One turn moves each row of this set onto another row. After a few examples, where does it send each row asked below?
j556: [  5   3   0  13  -7  -7  18   5   0  16  -4   2   7 -15  11  -4  -6  10
  12   5   6   7  -5  -4   2   4  11  -2]
j140: [  1   2   8   9  10  -9   9   3   0  -1   3   8   6  -7  -2  -5  -4   9
   7  19  -5   4   1 -10   3  -4  12  -2]
j640: [  8   7   2  10  -1  -5   8   7 -13   5   0   2  -1 -10   6  -8   7  21
   7  13  -4   6   3  -2  -9  -6   1   4]
j319: [  4  -1   4   4  -3   0   4   6 -16  15   8  -8  -4  -8   6  -1  -1  10
   7  -1  -5   4  -1  -2   8  -1   5   3]
j854: [ -2   2  -1  12  -4  -5   0   3  -9  11  10   2   2  -7  -4   6   3  14
   8   7 -10  -2   6  -2   8 -12   4  -2]
j995: [  9   3   4   7  -3  -4  13   5  -5   8  -3   4  11 -15   7 -12  -1   9
  12   8   6   7 -10  -4   7   7  11   0]
j529: [ 11   1  -4  15  -4  -5  11   2   3   8   3  13  12 -18   3  -4   2   9
  13  10   1   2  -1  -3   4  -5  14  -9]
j924: [ -4   8   5  14  -5  -8  17   8  -8   9  -6  -3   6  -8   2  -3   2   8
  11   7  -8  13   2   0   9 -11   8   5]
j336: [  9   6   0  10  -6  -2   7   5  -5   0   2  -5   7  -7  -3 -12   6   7
  17  -1  -5   3  -3  -3  12 -11  14  -2]
j734: [ 8  4  0 17  2 -3  3  2 -8  2  3  3  2 -4 -2  2  6  9 16 -3  3  8 -4  1
 -8 -4  0  2]
j984: [  9   5   4  13   0  -4  12   9 -14   9   0   5  -3 -11   9   0   9  14
   6   7  -5  10   5   3  -9  -5   0  -4]
j420: [  6   3   1  11  -8  -3  11   6  -6   9  -2  -9   2  -9   5 -17   4  11
  14  -1  -7   3   0  -5   8  -9  15  -2]
j558: [ -6   7   2  11  -6  -6   3   5 -10  13   7  -4   2  -3  -2   9  -2  15
   9   4  -6  -1   4  -2   8  -6   0   1]
j655: [ -3   8  10  11   5 -15   7   3   4   7  -1   3   4  -3  -1  -6  -4  12
   9  13  -7  -1   2  -4   3   3   7 -16]
j134: [ 13   3   3   9  -4  -5   8   4  -2   9   0   8  11 -17   4 -12   4   9
  12   8   0   3  -6   1   8   4  13 -14]
j917: [  2  12  11   8  -3  -5  -6  10   0   4   7   8  -6 -13  -5   3  -2  17
  14  10 -13   6   1   0   1   1  15  -6]
j618: [17  7 12 11 -7  5  5  2 -1  7  5  2  0 -6  6 -5  2  5 12  4 -2  1  2 -2
 -4 10 20 -8]
j447: [  5   0   2   8  -2  -1  -3   4 -12  10  12   2   1 -10  -3  -1   7  12
   7   7 -12   0   3   0  11  -9   6  -5]
j983: [  8  10   1   9  -3  -8   0   3  -8   5   0  -1  -2  -6  -1 -12   8  23
  12   9  -4   1   0   0  -8  -2   0  -2]
j290: [ -1   7   6  11  -8  -8  14   9  -9  12  -7  -8   3  -8   6 -14   4  12
  11   4 -10   8   0  -2   9  -5   9  -1]
j725: [  7   6   7  14   2  -4   7   7 -14   4   1   5   2  -6   3   4  10   8
  10   1  -2  12  -1   6  -6  -1  -4  -4]
j999: [ 7 12 14 14 -3  0  4  1  1  5  2 13  5 -7 -3  3  5  7  9 19 -7  7  5  3
 -2  4 14 -3]
j407: [  1   7  13  19  -9  -2   9   1  -1  11  -2   3   2  -4   6  -3  -2  11
   9  12  -2   3   5 -10  -7   9  14   4]
j457: [  7  -2   4   3  -1   1  -1   5 -16  10  11  -2  -1 -11   1  -4   5  10
   6   4  -9   3  -1  -1  11  -4   6   0]
j284: [  6   9   1  13  -5  -5   8   5  -2   3   1  -1   8  -6  -5  -3   7   4
  17  -1  -9   7  -1   6  12 -13  11  -8]
j254: [ -4   6   9  15  -4  -6  -4   8   2   9   6   7  -7 -13  -3   6  -5  15
  15   5 -10   8   3  -6  -4   0  16  -2]
j112: [  1   7   1  16  -5  -6  15   6  -3   9  -2   0   6  -9  -1   3   3   4
  13   3  -9  11   3   5   8 -16  11  -2]
j148: [ 8 10 16 12 -8  0  5  3 -4  6  0  0  3 -2  6 -8  0 10 12  6  0  1  1 -7
 -3 16 14 -2]
j578: [  8   4  12   8  -6   0   2  15  -8   4  10   4  -8 -15   8   1  -3  13
  12   1  -8   7   3  -9  -2   3  17  -6]
j334: [  8   9  12   5  -3   0  -1  13  -6  -3  11   8  -5 -14   0   1  -2  16
  13   9  -8   7   1  -7   1   0  17   0]
j382: [  2  11   3  13  -7 -12  15   4   2  15  -6   5  11 -12   5   1  -3  12
  13   8   2   5  -3   3   5   5   6  -9]
j741: [ -2   5   4   8  -6  -5   5   6 -13  17   5  -9  -3  -4   4   5  -3  12
   9  -1  -5   2   1   0   7   0   1   1]
j659: [ 10  -3   6   8  10  -6  13   4   2   9   5   6  -2 -12   5  -4  -4   4
   6  11  -6   7   2  -3  -1  -6  17 -12]
j608: [  0   8  18  10  -6  -4   0  15  -9   5   4   2  -4 -10   6   2  -3  13
  13  -1  -9   8   0  -7   0  10  10  -6]
j715: [ 0 10 13 20 -6 -4  7  1  3 15 -2  8  2 -7  3  2  1 10  9 16 -8  6  8 -1
 -7  5 14 -3]
j203: [  9   5  -3  15  -2  -6  -1   0  -3   8   3  -1  -3  -5  -2  -5   6  17
  17  -1   0   1  -2   1 -10  -4   2  -3]
j929: [ 10   6  13   2  10  -7  10   6  -2   5   2   0   1  -6   4  -5  -3   3
   9   5  -4   7  -4   2   5   6  10 -15]
j70: [  0   2   4  14   3 -11  13   3   6  10   2  -2  -1  -4   6  -1 -11   9
  12   3  -1  -1   3 -10  -4  -1  12 -10]
j565: [15  7 10 12 -3  6  5  1  0  2  8 10  3 -8  0  1  3  3 11 11 -2  5  3 -1
 -3  2 20 -1]
j341: [ -7   6  14  16  -4  -5  -2  11  -5   3   4   5  -3  -9   0   5  -6  13
  15   3  -6   9   0 -11  -2   6  11   3]
j857: [  3   9   0  15  -5  -9  13   3   2   4  -1  11  17 -12   0   1  -1  12
  13  14   4   3  -3  -2   7  -1   8  -4]
j922: [  4   4   9   6   8  -7  14   5  -2  -1   3  -2   3  -2   3  -3 -10   5
  12   4   5   4  -4  -9   2   5  10  -1]

j556 turns into j382
j734 turns into j203
Now these:
j929 turns into j922
j608 turns into j341
j284 turns into j336
j565 turns into j618
j854 turns into j447

